128 stands for zero in the data rows.
Here are some points:
152 118 179 226 106 141 99 196 128 112 67 69 174 151 221 113 125 164 114 155 159 142 156 86 113 148 144 136 92 127 156 137 149 122 196 117 148 132 92 133 72 33 106 138 80
107 87 103 158 107 74 122 172 141 190 129 131 101 139 90 101 91 109 83 170 159 132 81 163 95 96 110 154 176 158 150 129 109 169 129 115 111 142 133 91 92 122 155 105 127
168 169 142 140 136 114 182 138 140 146 124 174 146 116 91 98 133 92 133 117 136 139 71 121 108 137 148 107 142 83 121 81 131 126 121 117 70 138 97 100 130 145 95 99 144
104 106 93 117 89 115 108 107 124 143 76 105 82 160 53 107 78 115 183 81 91 159 121 128 154 102 111 161 127 163 199 171 183 97 131 197 89 127 195 113 170 181 152 139 200
111 104 120 172 198 192 102 115 124 136 131 146 153 146 115 103 147 153 130 60 123 76 132 146 139 137 162 154 168 136 96 175 122 113 99 162 117 151 132 135 126 149 108 101 90
107 117 127 96 106 71 119 178 109 141 136 85 138 170 157 175 122 74 128 122 120 115 136 79 140 118 156 57 136 146 107 136 94 178 100 137 134 100 73 119 121 140 189 166 117
160 130 248 83 106 126 151 141 164 111 175 149 96 76 147 102 142 129 114 89 129 90 118 150 148 164 131 95 194 85 87 77 117 106 65 139 58 147 70 160 137 101 69 221 104
112 189 54 125 88 121 152 131 204 118 70 70 151 134 104 123 99 97 122 90 127 161 121 137 173 109 84 133 130 130 234 141 120 157 128 104 89 100 176 134 32 108 102 128 87
124 189 102 127 119 131 147 95 154 125 106 113 98 144 125 127 123 136 113 123 144 65 78 101 151 82 103 126 102 153 179 91 156 184 148 138 88 154 110 119 127 133 145 132 158
124 83 134 154 113 54 135 134 143 111 164 145 149 146 120 124 147 148 143 181 128 173 90 190 162 102 131 125 136 129 117 120 61 121 157 52 162 169 81 143 172 121 166 149 126
116 208 97 129 99 138 109 110 126 88 118 97 199 176 129 71 93 116 111 77 81 135 135 106 197 70 67 127 155 145 244 161 177 98 197 126 79 81 156 104 121 114 143 130 51
137 113 185 117 127 147 127 145 111 183 124 93 97 143 106 135 126 52 167 94 105 159 178 148 119 149 136 115 163 111 102 102 106 159 122 146 137 149 120 111 96 132 147 172 109
104 122 41 201 175 120 129 94 135 177 120 127 98 170 88 186 128 69 131 114 164 102 106 119 149 114 138 151 114 151 153 170 112 140 129 128 136 158 167 132 127 154 161 101 117
168 116 70 88 178 106 147 132 117 108 124 100 80 140 114 152 107 55 177 156 76 126 175 148 107 106 142 113 125 168 95 217 92 144 112 130 132 111 119 135 100 142 152 226 123
130 159 76 125 111 110 111 90 118 145 140 99 109 115 86 116 112 126 134 81 99 142 109 77 135 140 147 135 124 140 133 173 130 131 107 101 114 153 113 131 93 155 102 116 65
155 151 150 91 122 149 156 164 144 115 122 150 157 133 181 153 150 175 109 122 102 151 77 58 125 112 143 169 110 132 113 165 103 115 104 102 151 71 119 112 110 88 40 123 98
99 131 131 106 152 105 166 146 79 95 159 96 123 112 80 157 160 157 106 135 113 72 126 129 145 120 130 138 187 92 115 87 132 114 143 103 145 132 122 131 155 159 140 143 177
172 151 147 100 129 155 171 125 147 119 160 199 120 100 74 164 127 126 112 117 157 161 125 120 113 154 223 60 119 107 62 86 117 85 82 155 98 125 30 109 151 48 71 121 101
148 143 77 66 110 90 116 110 102 95 147 181 125 152 127 156 95 110 61 162 111 121 104 146 156 175 109 147 75 56 135 211 86 157 119 112 167 99 166 147 107 175 92 121 131
152 92 76 181 118 168 127 106 106 116 109 110 140 107 167 119 113 124 143 128 77 112 112 138 125 147 122 154 114 139 160 174 84 143 90 157 76 97 151 116 105 127 117 163 86
179 129 164 101 195 141 139 136 137 143 178 110 96 105 185 154 150 139 169 154 91 141 115 115 135 121 153 80 127 114 91 85 134 112 96 128 84 135 121 102 129 90 107 161 133
93 103 126 128 113 120 146 157 97 97 103 88 115 125 127 139 121 174 197 151 123 140 150 73 113 106 97 134 135 153 140 132 102 110 129 123 187 156 150 148 78 149 152 144 106
123 109 120 138 129 131 119 128 145 119 80 148 169 156 143 129 110 118 161 64 109 128 58 113 181 171 128 92 156 84 139 165 125 98 153 107 112 150 91 152 111 93 128 97 126
117 127 102 150 148 110 160 130 130 143 109 104 111 54 193 70 116 100 157 117 84 138 142 115 108 150 165 150 99 100 102 126 129 137 125 182 118 117 120 97 99 156 144 108 139
106 148 80 124 138 141 101 75 122 113 38 121 86 164 93 188 85 123 106 110 115 89 150 163 169 82 122 144 147 162 178 135 154 184 152 131 149 71 178 103 113 121 174 109 214
149 151 94 175 107 107 125 121 127 115 119 163 180 160 156 110 102 94 115 119 150 138 81 85 139 121 103 176 104 113 186 151 145 99 158 125 121 130 155 160 124 135 131 124 86
87 111 200 131 149 110 129 150 102 128 146 163 121 92 106 121 138 131 82 124 113 131 163 104 113 103 194 100 164 175 104 104 149 140 124 95 104 141 124 88 155 89 121 155 67
106 114 138 99 161 206 146 114 108 116 140 121 112 118 167 146 129 116 103 130 109 109 162 145 114 191 127 179 150 117 107 143 131 137 121 112 129 109 115 128 168 98 80 108 167
131 139 137 147 121 115 146 133 93 116 105 56 86 137 92 129 176 117 155 110 132 129 142 108 115 142 184 136 114 76 168 137 125 135 107 155 119 108 126 172 114 114 111 129 117
142 116 47 136 85 175 130 141 139 103 81 68 128 193 150 136 140 147 119 88 79 88 80 129 108 185 111 137 159 109 127 164 172 90 63 83 139 134 143 61 65 172 102 109 141
181 132 158 89 132 150 121 169 170 108 176 140 79 128 159 129 128 90 157 117 131 164 167 117 95 96 186 109 162 63 76 96 141 157 103 132 132 127 126 122 121 165 151 166 74
154 109 135 74 137 61 136 92 96 156 159 163 39 120 102 168 134 135 141 177 87 116 74 195 135 118 121 141 85 81 163 158 141 152 69 89 168 138 114 202 120 170 157 116 145
80 138 73 137 141 98 87 133 126 99 99 70 213 119 162 92 50 160 116 88 86 85 113 110 177 114 109 138 127 169 168 128 146 89 144 121 107 71 175 117 173 150 114 118 115
128 169 61 171 116 121 140 113 91 166 84 103 160 137 80 140 58 135 114 141 101 128 132 76 170 104 107 171 118 113 228 198 161 83 146 137 131 125 147 131 114 115 179 64 109
105 90 57 213 127 134 134 113 140 141 84 130 127 174 127 140 138 172 137 92 79 159 104 112 91 130 94 141 43 85 140 137 141 129 142 147 134 91 149 125 97 114 135 103 151
163 116 161 123 123 117 151 126 150 147 134 180 140 99 114 155 156 145 116 88 171 122 179 140 77 143 161 136 195 135 94 100 104 145 118 109 114 157 109 105 66 94 121 146 111
174 115 130 72 116 184 168 150 146 136 132 172 107 76 107 60 136 116 117 130 174 130 106 122 96 109 172 183 210 58 60 43 126 136 93 89 121 162 86 76 96 111 128 94 100
123 113 115 166 115 121 92 137 121 129 107 136 91 157 96 137 115 113 163 100 138 117 118 152 169 78 82 130 93 162 82 162 117 117 163 113 121 189 131 127 179 119 149 143 157
124 123 148 141 90 89 113 157 125 116 112 128 125 157 124 102 69 133 150 148 196 118 115 129 97 102 90 135 150 139 182 124 172 130 184 101 114 121 114 118 131 79 113 110 100
111 111 62 150 137 110 127 110 106 92 107 86 117 111 73 96 83 108 174 162 91 85 137 171 174 88 50 104 90 137 241 169 156 93 140 94 169 67 149 132 71 146 190 144 121
96 131 8 102 132 118 125 117 109 191 85 79 141 186 126 176 146 128 148 84 86 137 61 174 120 189 108 152 98 76 120 158 111 205 64 117 153 83 197 149 47 142 136 71 93
46 87 131 113 133 117 135 129 83 150 134 97 131 173 209 146 238 93 138 127 107 73 146 95 115 205 112 99 184 105 167 174 141 172 86 102 201 100 162 135 106 92 149 150 136
70 161 20 134 169 148 128 148 111 92 52 85 141 153 70 198 131 83 109 117 98 124 105 117 105 102 118 206 95 147 130 181 161 114 153 129 129 81 163 131 119 157 186 99 160
198 184 174 46 79 155 162 160 158 141 138 187 47 111 71 78 175 107 108 128 133 133 128 129 98 187 189 101 167 92 46 63 96 131 62 119 156 140 140 118 94 109 112 186 90
163 51 68 137 72 141 109 141 121 159 103 126 157 141 140 119 140 130 134 107 106 121 139 132 118 173 181 165 153 123 103 135 145 124 0 93 161 105 123 194 89 78 49 82 114
115 101 172 95 82 93 72 159 113 87 164 152 129 93 153 163 117 165 149 168 176 138 155 40 124 108 123 92 157 144 146 118 106 89 147 119 139 167 125 112 165 95 102 137 136
126 74 81 208 88 122 111 148 107 139 150 141 234 151 219 99 102 137 110 116 147 138 103 109 141 41 80 126 109 148 149 131 97 84 231 134 105 127 119 113 183 50 113 110 93
207 178 207 83 116 112 175 141 137 80 142 128 79 125 144 104 128 69 108 152 124 75 68 138 133 151 174 145 183 109 57 16 112 133 85 127 108 138 33 128 110 162 76 147 89
165 169 122 105 123 76 118 158 117 136 112 169 139 133 76 98 131 133 145 131 137 150 115 149 80 107 71 117 83 203 114 151 146 103 173 92 106 168 123 101 132 100 188 110 121
54 117 104 222 99 116 122 138 104 116 192 122 122 180 118 109 105 150 104 36 136 158 104 139 105 143 109 109 160 150 96 155 110 142 164 122 95 103 196 88 118 82 118 122 112
90 166 106 124 93 167 104 72 119 112 111 78 155 136 135 145 131 144 121 102 90 133 119 107 87 211 78 112 100 67 117 157 194 84 62 88 73 123 163 172 86 131 91 91 54
48 131 50 192 155 73 114 99 89 168 82 76 143 106 140 116 106 173 144 74 88 122 122 53 111 143 77 132 86 128 165 152 152 221 94 141 172 123 185 142 135 144 74 112 91
93 94 48 170 123 149 111 101 116 135 58 107 148 210 77 173 85 189 114 86 158 142 130 73 183 118 135 123 106 176 192 128 180 164 143 164 83 121 190 143 75 66 77 118 92
116 69 110 164 143 117 83 147 123 151 101 177 140 186 102 167 178 136 150 123 145 86 119 207 118 63 68 116 60 151 158 143 81 105 193 123 113 142 58 93 182 135 164 153 170
10 more points follow, each with its number after it:
161 125 208 102 148 157 136 100 117 162 104 161 61 89 90 141 122 131 74 77 114 149 164 80 129 89 159 146 188 155 62 27 138 112 168 146 149 131 109 97 179 123 135 163 118 0
75 107 49 163 140 104 79 124 72 197 77 112 142 148 114 101 112 156 100 128 84 126 97 101 98 105 94 146 123 104 180 170 126 138 93 125 191 113 158 158 158 174 95 88 146 1
67 95 147 127 120 100 163 144 82 141 119 119 119 137 128 157 141 88 129 145 140 117 132 90 84 124 141 192 85 136 119 148 136 106 202 95 186 144 96 111 173 158 148 64 132 2
137 168 55 181 156 144 78 180 121 114 122 99 173 143 135 131 110 143 107 65 109 109 103 69 134 76 102 134 137 121 174 160 175 109 112 164 144 45 153 130 99 105 81 121 131 3
73 102 89 129 96 134 64 141 125 108 92 153 124 166 138 119 140 116 85 138 131 170 125 139 164 115 82 91 104 162 193 149 106 187 118 103 88 174 167 133 147 132 118 112 140 4
200 171 113 63 142 144 169 131 199 124 152 158 151 85 118 77 159 129 161 123 154 138 103 170 95 60 157 140 151 97 71 77 117 49 88 113 88 155 60 141 98 108 113 209 122 5
148 150 193 150 143 73 120 124 130 117 98 123 102 136 129 127 140 159 82 129 174 167 127 187 112 79 138 168 129 193 168 157 100 101 203 155 128 146 133 78 137 133 157 132 140 6
102 138 73 166 183 108 97 72 115 152 88 132 129 124 71 96 124 102 110 106 85 107 73 119 161 166 76 127 58 99 164 209 178 102 120 118 160 97 144 186 80 95 134 140 104 7
93 138 97 175 98 88 96 120 79 109 118 129 137 89 134 143 131 104 98 141 120 105 134 155 71 135 123 80 139 180 156 171 177 78 146 117 134 144 146 149 170 170 147 85 124 8
119 119 65 157 134 92 75 152 164 135 124 114 148 171 138 103 174 159 137 132 107 148 127 83 159 138 107 113 99 122 131 168 173 116 143 152 136 106 154 176 64 124 117 123 140 9
Which three of these numbered points are nearest to each point below, looking only along the 7 directions in which the first points spread most? Their numbers follow each, nearest first.
114 90 68 180 159 169 68 55 119 172 137 175 142 145 124 152 80 132 113 155 161 75 84 162 116 167 131 152 146 85 142 152 147 193 65 111 166 68 90 96 154 184 129 127 121 > 1 7 2
118 123 94 201 150 100 140 137 108 134 131 79 193 135 151 150 104 113 128 150 158 151 138 165 159 94 138 90 123 142 143 159 154 130 108 136 132 153 164 137 102 138 186 86 130 > 4 8 9
68 147 155 91 127 147 128 134 113 155 131 111 142 128 141 92 85 88 148 125 120 129 146 120 186 95 124 148 102 186 143 145 120 126 99 184 111 173 142 97 146 129 110 120 180 > 8 4 6
90 95 118 128 133 145 94 102 78 122 110 138 147 170 142 131 165 116 158 116 107 129 135 177 178 95 76 120 119 144 162 176 145 146 161 92 106 159 179 137 177 135 94 95 164 > 8 4 2
111 127 109 147 161 61 101 122 144 121 159 202 145 173 82 127 143 140 112 195 144 100 165 170 143 69 85 140 123 198 221 68 120 152 164 135 84 135 119 61 173 104 182 149 126 > 6 2 8
75 88 76 183 149 141 131 118 121 184 103 56 165 160 118 143 140 148 81 215 140 93 54 161 97 112 103 90 91 128 120 193 144 155 150 72 119 118 111 90 167 192 95 97 177 > 1 2 8
85 93 112 148 158 119 117 90 85 161 107 94 170 116 114 116 99 117 152 172 86 130 150 123 130 98 83 112 134 155 132 141 141 110 142 154 143 135 145 184 125 216 136 96 136 > 8 4 2
211 190 220 53 106 146 139 105 142 105 140 198 99 86 85 127 121 117 98 138 142 139 69 118 129 167 179 169 172 142 17 64 86 172 106 110 89 130 68 129 98 115 133 159 69 > 5 0 6
90 95 86 152 120 103 118 111 79 129 109 116 85 208 116 174 148 127 124 122 83 117 177 71 159 133 112 112 101 122 133 147 193 109 140 113 167 115 197 141 103 142 110 88 135 > 1 9 4
125 160 163 142 147 148 117 89 131 111 167 140 60 90 85 123 137 91 112 151 155 96 161 156 79 129 171 122 189 145 106 88 151 119 87 192 130 109 140 149 147 174 149 147 209 > 0 5 8
76 87 137 168 116 90 102 150 63 163 165 97 106 114 137 109 142 175 130 147 98 126 179 159 127 135 164 163 160 96 82 153 89 132 119 122 116 181 114 109 136 133 160 67 112 > 2 8 4
41 103 110 128 125 89 143 105 82 127 111 80 153 114 198 120 88 115 154 159 104 112 109 70 123 164 99 139 134 89 147 168 147 202 95 122 172 121 160 142 138 126 88 127 146 > 9 1 8
123 116 67 75 110 156 144 113 114 123 95 84 113 142 125 100 90 120 135 101 102 128 83 163 132 173 125 188 144 50 171 137 93 121 71 103 103 56 194 138 111 104 119 103 134 > 7 9 1
118 111 112 220 140 114 137 161 103 119 149 177 137 182 113 126 151 76 114 175 172 86 83 169 166 38 92 103 97 189 136 93 130 141 244 133 60 140 86 56 180 89 199 143 103 > 6 2 4
192 126 216 103 132 195 107 93 203 129 111 147 113 129 96 83 108 164 117 99 152 130 87 91 124 163 122 172 139 120 43 102 113 61 158 74 161 137 58 131 135 85 103 147 60 > 5 0 6
200 145 174 66 79 178 168 152 148 113 130 118 107 119 38 127 127 120 136 105 138 108 77 162 88 169 173 136 145 124 116 97 132 96 63 135 116 79 39 131 110 145 117 175 80 > 5 0 2
82 165 32 191 138 130 140 132 139 112 63 80 151 129 81 122 95 109 107 123 91 136 145 87 230 55 77 145 133 152 246 148 157 69 120 150 96 80 183 83 84 129 144 121 173 > 3 7 4
166 95 184 161 145 97 92 146 141 95 151 140 122 138 85 156 136 103 138 166 133 175 144 176 120 28 121 104 109 176 165 83 150 84 212 113 86 160 121 135 211 97 183 129 170 > 6 2 8
97 144 70 96 110 110 123 64 134 107 108 86 144 164 105 131 154 153 128 132 79 150 120 133 141 109 104 140 106 78 134 155 124 89 61 128 117 81 133 149 89 151 152 121 126 > 7 9 1
174 145 87 138 93 103 124 101 140 63 131 103 145 160 80 124 36 122 150 92 115 178 78 94 170 68 85 135 74 90 235 175 158 75 147 174 138 44 166 130 79 154 147 111 77 > 7 3 4
85 96 42 139 132 143 119 154 98 128 89 82 153 183 171 163 107 92 94 138 100 77 120 115 105 203 100 133 106 104 133 211 157 106 63 22 188 142 144 154 99 98 100 149 124 > 1 9 7
103 136 176 150 118 153 90 140 93 123 147 172 148 162 126 122 141 128 145 121 157 172 158 172 89 103 145 134 138 179 201 99 165 90 188 129 86 181 84 88 159 98 74 160 138 > 6 8 2
68 76 104 199 184 56 109 164 110 164 123 161 110 156 128 142 162 96 149 172 135 107 128 118 144 79 166 147 104 150 120 175 127 149 136 109 193 175 148 111 171 202 170 96 145 > 2 8 4
58 125 76 89 111 126 110 168 123 141 75 92 150 161 127 90 184 176 144 93 106 91 149 77 154 96 150 107 121 162 133 205 129 224 62 129 149 94 145 144 106 106 111 137 92 > 9 3 1
83 156 68 168 168 155 116 126 139 161 98 125 149 144 128 93 151 134 139 136 136 111 126 172 97 135 127 164 147 93 126 182 143 104 117 74 137 134 146 157 173 155 98 93 141 > 1 8 7
102 106 168 108 141 90 142 194 131 210 156 157 123 134 185 171 161 111 189 128 111 100 187 141 137 132 108 123 149 149 75 134 102 148 119 188 172 140 86 132 139 157 131 145 131 > 2 8 6
59 94 87 137 112 130 87 176 118 95 125 107 82 159 180 179 90 163 103 160 86 80 194 96 167 68 79 66 97 170 148 155 112 118 255 104 136 125 139 130 177 131 129 117 137 > 8 4 2
122 138 69 135 126 135 122 154 138 152 73 100 151 143 160 141 116 125 98 168 84 117 162 163 121 144 112 120 147 72 77 169 157 130 96 95 158 114 108 189 76 126 143 148 127 > 9 7 1
174 130 146 173 97 125 178 168 146 72 85 174 177 93 134 127 141 150 151 176 170 206 110 96 130 55 109 180 39 179 158 120 114 94 240 165 95 162 101 124 196 48 103 123 103 > 6 4 2
90 89 88 147 132 126 96 115 124 136 93 99 101 162 137 161 120 157 82 106 171 123 68 101 159 123 75 124 120 164 209 164 132 137 154 117 116 146 142 165 165 115 178 102 118 > 4 8 9
102 170 164 114 135 142 140 73 126 111 75 114 106 119 104 134 138 126 111 90 118 100 76 170 90 152 124 182 120 74 137 175 134 135 51 95 109 110 145 170 73 111 119 67 120 > 7 9 1
140 121 122 171 99 133 155 192 117 142 133 167 105 140 189 143 168 127 139 136 119 138 119 104 86 128 154 126 104 108 90 149 77 93 111 116 146 153 111 168 154 82 150 159 136 > 2 8 4
113 134 69 123 65 122 89 129 103 154 80 123 164 153 144 146 145 117 170 93 86 127 133 133 125 86 77 76 130 114 197 165 126 131 177 146 96 135 174 165 145 114 135 106 141 > 4 8 9
92 109 78 144 94 144 141 93 149 186 89 111 152 129 133 98 151 159 152 121 94 77 131 199 128 86 87 125 107 117 152 201 123 127 98 92 120 85 155 161 144 137 105 126 104 > 1 7 9
205 143 250 101 114 152 188 113 146 156 168 195 167 77 145 109 103 133 89 80 124 149 107 96 102 114 178 179 163 112 64 104 37 133 131 113 121 109 84 153 106 151 119 241 67 > 5 0 6
99 81 33 169 124 145 138 179 87 102 94 83 174 162 171 94 185 211 99 139 155 131 89 40 84 163 122 134 133 78 96 189 156 132 57 102 112 140 126 150 71 57 119 91 115 > 9 1 3
134 136 39 158 137 152 121 104 107 134 69 141 134 193 167 86 179 89 117 147 88 97 117 145 120 128 118 193 78 69 154 193 160 101 104 118 127 106 170 156 98 80 148 70 84 > 7 1 9
108 101 111 108 164 157 163 79 183 204 178 138 82 57 59 134 132 52 143 83 100 143 148 166 115 167 218 120 244 125 37 79 136 177 33 138 87 173 123 91 52 134 119 193 139 > 0 5 2
190 154 142 138 148 137 137 96 128 99 106 125 157 103 106 90 168 73 113 125 154 161 102 139 113 158 182 90 70 112 88 80 49 142 92 105 117 142 40 129 99 143 160 126 62 > 5 2 0
138 138 103 137 75 144 141 154 139 140 111 121 150 153 92 108 97 105 95 107 105 182 138 119 193 96 134 112 143 139 203 113 141 130 153 90 131 133 117 99 122 93 86 85 135 > 4 3 9
158 128 83 96 89 79 99 110 135 170 172 124 165 112 130 145 105 138 165 96 107 144 93 92 173 107 88 179 133 185 196 130 122 120 230 163 122 169 171 164 124 134 99 110 114 > 4 8 9
112 158 65 128 94 100 122 135 95 113 90 122 114 117 166 196 143 163 113 137 65 124 104 149 156 171 106 101 153 96 128 185 159 128 103 105 118 136 150 175 92 139 114 81 151 > 7 1 9
57 120 137 155 95 120 97 162 103 89 79 153 147 193 187 124 159 130 154 127 85 100 159 156 163 120 118 149 94 191 175 148 148 145 170 127 158 134 128 101 167 111 100 107 157 > 8 4 2
175 92 77 155 114 147 114 158 98 172 98 134 139 144 182 155 138 116 118 90 126 126 109 129 117 147 93 137 103 66 118 119 112 160 97 106 182 71 101 205 100 155 112 102 53 > 9 1 7
116 95 176 133 147 109 153 101 141 140 153 156 133 133 163 132 165 85 88 165 135 144 121 114 22 173 166 193 141 107 100 169 89 156 107 90 180 132 129 134 137 113 117 154 147 > 2 9 8
90 132 86 196 124 107 85 146 100 122 87 102 193 147 142 116 103 151 130 116 162 123 145 110 155 158 92 160 61 134 162 158 193 99 187 117 165 136 154 78 112 149 114 129 173 > 4 9 8
165 132 123 138 133 159 157 129 109 156 103 183 181 128 164 105 120 196 118 142 155 118 51 87 71 191 93 162 121 92 104 168 117 86 71 123 87 114 108 157 91 137 107 117 115 > 9 7 3
129 163 120 101 152 142 142 139 108 118 181 91 148 82 119 150 150 90 170 147 109 85 161 154 133 126 110 113 157 137 143 176 143 120 128 158 133 151 114 155 147 173 191 116 173 > 8 2 4
87 126 112 100 136 153 108 44 122 155 162 152 102 93 148 139 154 120 139 211 133 108 155 182 90 123 100 132 137 183 37 142 130 171 71 92 179 178 156 142 145 117 170 118 166 > 2 8 4
145 88 122 120 172 124 130 178 95 104 161 132 164 178 95 128 96 162 86 186 130 145 109 123 98 178 174 68 128 121 60 132 109 152 109 106 154 117 100 173 206 109 131 131 134 > 2 8 4
127 101 91 115 123 165 156 82 125 163 77 119 145 141 120 126 62 156 161 90 127 118 103 114 192 141 82 137 76 168 130 126 108 135 167 119 149 124 116 115 97 160 122 85 129 > 4 8 7
178 208 204 70 155 186 202 118 105 133 166 174 123 133 146 135 133 106 124 177 169 150 82 123 83 139 192 132 141 136 39 63 91 140 147 122 117 174 100 99 176 133 55 101 125 > 5 0 6
131 168 89 210 133 139 126 100 179 138 79 119 158 181 70 140 93 112 125 68 244 128 116 41 163 91 104 112 127 151 255 151 160 72 196 121 33 81 144 163 61 109 110 105 97 > 3 4 9
190 174 188 31 154 135 170 135 176 102 184 171 76 119 131 138 165 129 128 124 117 133 82 52 79 140 180 126 217 94 114 95 121 128 139 136 123 136 109 164 100 161 104 173 133 > 5 0 2
97 129 133 183 111 132 116 117 144 87 149 112 118 119 159 166 139 120 135 144 114 87 166 122 136 81 107 110 75 143 134 95 168 141 135 153 125 130 211 123 121 158 146 129 171 > 8 4 2
102 73 43 120 114 118 172 153 124 144 136 73 128 108 99 125 94 161 150 103 71 119 127 150 170 162 122 122 82 109 154 168 98 148 85 127 143 83 150 121 63 175 155 152 115 > 7 1 9
124 128 67 158 132 104 141 163 107 106 82 148 147 164 162 156 145 152 133 113 126 183 137 108 132 100 101 58 52 150 198 195 107 90 182 169 108 95 146 69 138 74 70 168 99 > 4 9 8
133 158 143 107 78 196 149 149 192 156 141 135 62 151 129 72 176 77 127 133 134 103 94 95 149 172 188 143 130 86 103 90 113 83 95 106 111 136 103 99 92 145 85 118 119 > 5 0 9
86 151 119 125 120 116 101 177 94 70 146 152 145 164 182 128 109 159 101 153 144 137 138 55 120 121 125 85 133 83 102 185 112 134 68 119 168 124 142 193 137 92 65 115 139 > 9 8 2
85 102 122 203 120 143 150 179 106 141 166 109 125 106 104 158 153 115 74 145 116 121 149 151 138 41 104 66 67 147 181 135 145 84 252 123 87 227 145 63 194 99 151 105 154 > 6 8 2
80 125 60 125 119 154 130 82 114 116 120 59 170 114 137 115 82 134 129 96 141 120 111 80 111 115 81 143 109 148 186 132 137 107 121 128 125 104 146 168 92 145 130 145 97 > 3 9 7
115 136 78 192 112 155 114 85 142 121 110 101 208 160 204 163 89 139 103 117 121 123 137 52 193 139 124 130 137 133 255 140 181 97 185 119 158 95 167 150 86 78 140 115 111 > 3 9 4
170 162 203 73 130 168 196 112 156 149 156 199 99 86 121 99 107 126 144 107 156 168 121 128 133 111 253 142 145 113 59 83 104 88 55 139 108 138 89 114 74 108 61 144 89 > 5 0 6
179 112 193 194 117 127 89 182 140 129 148 170 152 110 148 114 118 116 130 131 166 150 107 110 87 110 139 103 66 131 114 74 101 61 202 146 76 147 114 74 150 44 97 168 116 > 6 0 2
136 119 151 72 129 125 116 182 149 154 155 176 127 36 121 123 126 87 97 103 180 128 87 212 98 136 174 130 172 72 64 81 124 123 121 104 103 180 118 107 151 97 74 167 90 > 5 0 2
160 121 104 71 165 164 127 103 148 171 159 157 118 100 153 120 129 85 89 144 146 76 137 163 123 157 238 174 130 31 107 90 137 191 68 112 109 114 109 128 86 169 144 122 127 > 5 0 2
116 167 87 183 108 109 159 127 82 106 96 168 133 125 155 143 172 154 74 197 196 128 124 121 131 87 68 139 111 118 174 130 99 156 144 87 102 73 167 128 135 198 146 68 176 > 4 8 2
155 156 192 147 155 132 180 124 133 170 189 176 109 110 90 104 115 123 165 154 150 135 108 174 95 147 213 175 117 139 60 64 119 124 110 110 90 108 106 125 108 137 139 137 69 > 5 0 6
154 120 173 180 93 141 80 136 165 92 81 148 139 126 139 106 139 100 153 148 187 142 45 126 107 86 112 130 118 93 130 117 132 101 179 114 87 155 108 105 202 79 133 154 58 > 6 2 4
102 114 114 105 103 87 131 153 117 129 136 110 159 182 178 86 137 157 156 120 114 119 92 149 189 157 149 83 123 103 162 195 163 145 105 112 111 93 121 156 85 138 148 163 121 > 9 8 4
92 130 58 173 123 129 112 119 103 146 147 106 152 152 114 143 130 113 114 162 103 164 125 128 163 81 79 98 95 177 118 111 98 141 152 117 136 103 118 140 176 91 131 62 137 > 4 8 2
76 83 73 181 137 114 127 157 83 117 109 131 193 124 144 174 123 170 145 145 113 177 132 113 153 61 74 115 73 188 127 159 100 127 144 141 145 111 151 126 139 122 167 114 167 > 4 8 2
154 150 220 91 117 117 160 117 144 136 168 153 118 105 134 120 156 130 89 142 155 123 127 148 80 151 184 120 99 100 63 83 131 109 122 120 148 197 90 129 129 121 132 150 131 > 5 0 2
232 147 252 69 110 170 137 136 151 135 204 155 89 80 119 100 149 130 157 119 203 180 131 160 99 115 175 127 141 121 107 30 86 79 133 158 126 150 89 147 130 74 129 147 148 > 5 0 6
166 124 73 157 114 152 133 148 120 141 152 164 236 145 101 90 156 138 131 142 147 163 91 144 152 131 79 68 124 84 190 163 151 73 183 81 98 107 87 86 122 43 155 194 105 > 4 8 6
80 90 77 157 122 96 91 129 83 192 129 95 108 119 79 150 118 139 147 89 152 70 152 114 154 96 99 128 142 186 128 116 172 147 101 137 142 100 205 141 109 157 122 97 151 > 4 8 1
130 175 34 198 155 134 167 116 187 102 95 70 217 164 125 127 41 126 145 86 159 120 67 109 156 95 85 132 74 158 255 175 139 92 126 119 70 74 164 136 72 175 101 70 66 > 3 7 9
211 179 107 200 94 135 123 109 193 85 103 108 151 147 95 158 103 138 98 40 199 136 90 64 159 94 68 167 103 180 220 172 201 85 169 53 62 68 182 99 112 132 179 133 81 > 3 4 9
97 131 110 82 107 120 116 75 87 133 97 79 77 131 176 173 128 118 122 131 113 126 201 171 180 94 114 159 139 148 71 159 126 142 121 106 115 128 183 193 151 161 156 135 126 > 8 2 4
160 144 69 122 131 77 136 122 141 153 154 50 142 125 74 156 78 139 119 98 133 101 109 84 169 69 130 146 90 98 255 176 140 49 143 145 89 57 119 131 97 138 157 112 110 > 7 4 3
168 155 140 160 147 125 106 155 136 97 134 130 209 130 147 100 120 131 164 133 161 152 135 153 94 113 91 116 98 148 191 133 159 127 242 168 91 158 139 63 146 84 124 167 93 > 6 4 8
123 158 133 128 160 102 101 139 133 110 163 157 119 164 136 110 139 182 138 165 139 132 162 143 118 69 96 119 135 157 138 116 127 117 178 152 126 118 100 91 202 85 99 114 139 > 6 2 8
199 136 162 110 143 139 140 123 141 132 177 189 72 105 122 87 152 123 88 142 165 125 130 114 52 105 155 131 132 108 48 27 68 101 150 110 121 195 74 105 141 120 120 136 135 > 5 0 6
137 154 18 201 122 121 135 130 134 115 108 104 176 115 198 97 97 73 105 132 133 121 112 176 132 184 137 135 149 71 142 158 190 114 8 65 134 82 142 133 83 152 88 81 78 > 7 9 3
166 116 189 147 83 101 102 136 112 125 191 171 128 82 117 119 158 192 106 248 183 167 100 132 108 94 128 176 143 125 100 107 81 133 236 58 107 155 72 94 167 87 148 172 122 > 6 2 5
121 164 164 50 176 175 189 75 127 146 157 120 78 59 120 102 124 141 137 85 92 148 185 96 85 161 199 116 220 144 46 62 133 168 0 140 137 151 125 76 143 168 103 128 202 > 0 5 8
100 175 162 90 180 77 170 120 189 232 148 99 42 58 117 188 152 33 135 82 157 69 143 140 106 154 222 116 194 124 42 52 104 160 23 120 111 167 105 152 131 200 168 133 128 > 0 5 2
